In the rows, 128 means zero.
Rotation paths and how fast each direction turns (deg/step)
Each turn is a multiple of 5 degrees from 10 to 175, or 0.
Each row of a path follows its step; steps can be skipped.

step 0: [132 128 141 127 130 121 120 124 134 119 118 146 113 118 127 125 132 121
 127 139 133 128 120 124 123 128 136 136 115 143 119 128 134 139 129 126
 119 140 127 144 129]
step 2: [128 142 130 125 134 137 118 126 131 127 123 115 141 126 130 118 128 133
 125 120 124 116 133 128 121 145 119 137 137 144 126 138 123 136 124 133
 131 114 110 122 127]
step 3: [116 131 125 129 126 133 136 115 114 132 140 119 129 126 126 138 132 140
 118 117 128 122 127 131 133 123 117 133 118 134 120 126 120 126 122 112
 132 137 132 151 131]
step 4: [122 124 120 127 139 120 135 138 124 113 130 119 115 121 139 119 137 128
 126 130 135 143 126 119 141 125 133 126 131 126 116 138 130 125 146 115
 130 133 122 120 123]
step 6: [123 133 139 130 131 119 139 129 137 134 113 130 133 130 113 132 139 120
 121 129 126 128 124 139 120 126 135 136 120 131 115 129 136 134 130 129
 128 114 128 129 153]
step 10: [118 118 121 137 116 118 132 125 130 116 138 133 131 113 133 126 141 121
 137 131 135 128 127 116 129 139 118 125 131 121 116 134 137 127 121 128
 129 113 125 112 134]
step 13: [145 127 127 141 132 145 116 132 129 124 131 138 117 132 129 126 127 122
 126 115 134 133 126 121 134 137 130 136 129 127 129 128 128 141 132 108
 116 124 144 125 124]
step 16: [123 129 114 123 145 133 137 126 120 135 128 130 125 116 141 139 135 139
 139 135 138 141 125 117 131 129 122 130 122 135 115 130 129 132 116 122
 125 136 119 118 135]
step 18: [130 144 130 134 130 126 126 128 133 118 138 130 127 127 123 125 133 130
 128 125 114 131 127 140 122 127 125 138 136 138 110 127 124 117 135 122
 115 117 147 134 143]
step 27: [117 138 139 129 124 128 120 122 122 116 124 138 129 139 122 124 131 134
 120 120 140 122 119 133 125 136 131 115 129 144 113 130 136 141 131 140
 131 136 129 117 137]
Speeds:
[126 129 128 126 129 124 130 123 125 127 126 124 127 127 131 128 126 130
 131 132 131 128 124 131 130 129 123 132 131 127 130 132 131 125 127 126
 129 125 133 128 125] => 55
[131 125 127 128 132 130 128 126 124 123 132 130 128 129 127 127 128 130
 132 129 128 124 127 128 130 126 125 129 131 133 131 126 128 134 126 129
 125 127 126 123 130] => 130
[124 129 128 125 130 129 129 128 127 130 127 128 129 132 127 132 128 128
 121 131 129 133 122 127 127 124 129 126 131 126 130 127 125 132 126 125
 128 128 129 126 132] => 140
[128 128 125 129 125 129 132 125 127 124 129 128 130 123 127 131 126 125
 126 133 131 123 130 128 131 130 129 126 127 123 129 126 125 131 126 130
 129 127 129 133 127] => 155
[128 126 133 130 132 131 123 130 127 127 124 128 132 127 127 127 126 124
 130 128 134 130 126 132 128 128 133 128 125 130 131 126 129 128 130 129
 127 126 134 129 130] => 55
[123 129 127 129 122 129 126 127 125 128 129 127 128 126 125 126 133 129
 129 126 125 124 123 134 124 130 129 126 127 128 129 127 124 126 127 125
 129 124 127 126 130] => 90
[125 133 130 130 130 129 125 131 128 128 132 127 129 129 130 129 128 129
 127 130 130 123 130 125 129 130 133 129 130 125 127 131 129 125 123 127
 122 129 130 123 127] => 130
[128 127 122 130 131 128 126 125 127 128 128 129 126 124 130 135 129 128
 129 125 127 129 125 123 129 130 130 125 125 126 130 130 130 128 134 128
 127 124 128 124 128] => 120

step 1: [131 124 125 118 118 105 142 125 130 124 125 130 119 150 122 132 138 130
 123 119 152 129 128 128 130 127 131 132 124 135 123 130 131 131 133 122
 137 128 126 130 123]
step 3: [126 120 123 130 122 120 127 143 130 131 136 116 121 142 136 125 115 140
 123 132 120 131 119 132 139 122 120 126 132 124 112 123 124 130 135 140
 121 117 117 113 132]
step 5: [122 121 127 125 129 139 126 139 123 131 132 137 132 126 139 135 136 140
 132 116 147 125 120 137 122 121 126 132 126 133 119 129 142 125 140 130
 133 133 115 132 108]
step 7: [130 128 128 155 127 124 122 125 122 130 126 124 129 141 143 131 129 122
 114 130 126 132 118 135 128 130 129 134 144 125 137 132 122 131 139 115
 117 118 119 126 119]
step 8: [130 129 126 134 123 121 130 124 130 129 121 119 128 129 123 132 135 117
 125 143 126 146 118 126 144 134 123 123 111 122 135 132 129 126 120 140
 118 123 137 106 129]
step 9: [107 124 137 134 125 138 110 134 134 125 119 134 128 129 110 114 128 136
 120 121 135 137 120 131 134 139 125 120 122 127 129 134 129 136 136 130
 134 126 130 130 115]
step 14: [133 133 126 128 121 133 120 128 132 118 135 142 116 120 121 123 123 124
 120 127 139 132 129 122 118 108 118 135 124 125 132 136 126 124 137 147
 127 129 117 122 111]
step 19: [132 132 114 142 127 125 135 133 119 117 131 115 120 130 120 124 127 137
 133 133 128 109 124 115 128 119 130 124 115 132 127 133 124 139 133 137
 136 128 111 118 136]
step 21: [129 131 120 137 129 129 139 134 121 131 134 119 141 103 134 125 137 129
 134 116 133 138 122 131 127 123 130 127 132 114 106 123 139 134 133 131
 129 123 135 123 123]
step 31: [142 134 119 120 131 120 128 123 124 140 127 151 125 129 118 116 126 116
 127 128 142 124 113 131 122 120 135 129 125 139 134 128 135 132 131 133
 129 140 138 137 132]
Speeds:
[123 128 129 132 131 127 132 129 129 133 130 124 129 127 130 130 125 126
 127 131 126 133 130 132 129 132 124 129 129 124 128 126 131 132 124 130
 128 129 127 126 130] => 85
[123 122 128 131 128 128 128 127 129 128 124 127 130 129 124 135 128 127
 127 125 129 129 126 120 128 128 127 129 127 127 130 131 127 128 129 124
 130 128 129 126 133] => 40
[127 128 127 129 126 130 127 128 126 129 129 125 125 127 126 124 126 124
 132 125 124 133 133 125 126 132 127 130 129 133 127 133 128 126 128 125
 130 127 129 129 124] => 155
[129 131 122 127 128 125 127 127 131 129 128 131 127 127 132 128 127 129
 127 130 128 130 129 121 132 128 131 130 126 128 130 129 130 136 127 124
 127 128 125 128 125] => 60
[128 127 126 124 130 128 129 129 129 123 129 126 126 129 126 128 126 131
 129 129 125 126 126 126 128 134 128 123 131 129 125 123 127 130 127 127
 134 129 125 123 126] => 45
[124 128 126 132 130 128 128 131 126 129 126 125 129 129 131 122 129 130
 132 127 132 127 127 130 132 125 131 127 133 130 129 130 128 131 132 126
 132 129 130 127 131] => 175
